Look-ups in named tables: a row name and a column name give one cell, copied from the table.

Bev.tsv
	Renug	Kodeli	Tufo	Misozo	Ner	Gil	Zokulil	Razegob	Nis
Dun	6	-297	-80	165	-296	66	-193	-74	-339
Rifili	459	121	-630	-12	-227	394	-967	-220	-37
Mot	-228	-252	-709	627	-90	-215	298	-226	-578

Rifili, Gil: 394
Dun, Kodeli: -297
Dun, Ner: -296
Rifili, Zokulil: -967
Rifili, Renug: 459
Rifili, Tufo: -630
Rifili, Kodeli: 121
Mot, Ner: -90
Dun, Razegob: -74
Rifili, Razegob: -220
Mot, Zokulil: 298
Mot, Misozo: 627

Table Pil
fields: Sulis, Gif
Nek: [121, 49]
Fopapa: [8, 210]
Vage: [103, 45]

Nek, Sulis -> 121
Vage, Sulis -> 103
Nek, Gif -> 49
Fopapa, Gif -> 210
Fopapa, Sulis -> 8
Vage, Gif -> 45

Rizotel
cols = Tumagas, Reg, Gofi, Rekalu, Roged, Fedatob
Nebip: [118, 125, 163, 107, 160, 151]
Ruz: [154, 210, 188, 135, 143, 141]
Ris: [155, 204, 136, 207, 121, 189]
Mak: [161, 86, 159, 62, 155, 100]
Riri: [146, 111, 142, 153, 174, 154]
Dip: [187, 135, 139, 134, 146, 136]
Gugal: [161, 197, 185, 143, 134, 161]
Sobeko: [166, 70, 171, 117, 165, 146]
Nebad: [111, 123, 162, 171, 167, 161]
Zupu: [146, 194, 166, 174, 135, 168]

What is the Tumagas of Riri in Rizotel? 146
What is the Fedatob of Ris in Rizotel? 189
What is the Reg of Sobeko in Rizotel? 70
What is the Gofi of Riri in Rizotel? 142
What is the Tumagas of Zupu in Rizotel? 146
What is the Gofi of Nebad in Rizotel? 162
What is the Rekalu of Zupu in Rizotel? 174
What is the Reg of Nebip in Rizotel? 125
What is the Gofi of Ruz in Rizotel? 188
What is the Reg of Ris in Rizotel? 204
What is the Rekalu of Nebip in Rizotel? 107
What is the Gofi of Zupu in Rizotel? 166
What is the Reg of Ruz in Rizotel? 210
What is the Tumagas of Dip in Rizotel? 187
What is the Reg of Gugal in Rizotel? 197
What is the Fedatob of Sobeko in Rizotel? 146
What is the Reg of Riri in Rizotel? 111

Giz
|  | Fodovog | Fopev | Lede | Roni | Vip |
|---|---|---|---|---|---|
| Nidi | 139 | 106 | 183 | 84 | 112 |
| Tiz | 120 | 88 | 195 | 158 | 81 |
| Terafal | 168 | 63 | 128 | 165 | 98 |
| Zerov | 158 | 234 | 104 | 102 | 217 |
| Tep | 125 | 135 | 155 | 100 | 146 |
| Pifu | 187 | 143 | 78 | 84 | 148 |

Vip of Zerov: 217
Roni of Nidi: 84
Lede of Zerov: 104
Fopev of Tep: 135
Vip of Tep: 146
Lede of Terafal: 128
Roni of Pifu: 84
Vip of Terafal: 98
Fodovog of Pifu: 187
Fodovog of Nidi: 139
Fopev of Zerov: 234
Fopev of Nidi: 106
Roni of Tiz: 158
Roni of Terafal: 165
Fodovog of Terafal: 168
Roni of Zerov: 102

Table Vuv
|  | Bidab | Puvi | Geseb | Nivok | Zubuta | Pibe | Sinuku | Bif | Gefan |
|---|---|---|---|---|---|---|---|---|---|
| Fepi | 0.047 | -0.495 | 0.778 | -0.243 | 0.627 | 0.713 | 0.500 | 0.209 | 0.424 |
| Fezotu | 0.777 | 0.014 | -0.248 | 0.666 | 0.762 | 0.788 | -0.456 | -0.728 | 0.098 |
| Rurevem | 0.487 | 0.306 | 0.189 | 0.152 | 0.039 | 0.482 | 0.326 | -0.139 | 0.525 |
| Rim | 0.049 | -0.032 | 0.814 | -0.134 | 0.269 | 0.487 | 0.508 | 0.396 | 0.506 |
| Kemog | 0.477 | 0.587 | -0.573 | 0.457 | -0.161 | -0.121 | 0.071 | -0.131 | 0.052 |
| Gazalok | 0.147 | 0.216 | 0.701 | 0.057 | 0.178 | 0.418 | 0.344 | 0.344 | 0.477 |
| Bupoga | 0.212 | 0.274 | -0.015 | -0.029 | -0.184 | 0.021 | 0.577 | 0.191 | 0.329 |
| Malepo | 0.225 | 0.530 | 0.703 | 0.556 | 0.376 | 0.388 | -0.258 | 0.344 | 0.254 |
| Remak | -0.084 | 0.313 | 0.566 | 0.096 | 0.072 | 0.002 | 0.319 | 0.667 | 0.216 |
| Sen | 0.189 | -0.208 | 0.079 | -0.037 | 0.339 | 0.321 | 0.397 | 0.035 | 0.194 |
| Nam | -0.086 | 0.296 | 0.781 | -0.266 | -0.227 | 0.103 | 0.815 | 0.712 | 0.586 |

What is the Pibe of Gazalok in Vuv? 0.418
What is the Puvi of Kemog in Vuv? 0.587
What is the Geseb of Fezotu in Vuv? -0.248
What is the Geseb of Kemog in Vuv? -0.573
What is the Gefan of Rim in Vuv? 0.506
What is the Nivok of Nam in Vuv? -0.266
What is the Nivok of Rurevem in Vuv? 0.152
What is the Geseb of Fepi in Vuv? 0.778
What is the Sinuku of Fezotu in Vuv? -0.456
What is the Bidab of Rurevem in Vuv? 0.487
What is the Sinuku of Malepo in Vuv? -0.258
What is the Bidab of Kemog in Vuv? 0.477
What is the Zubuta of Nam in Vuv? -0.227

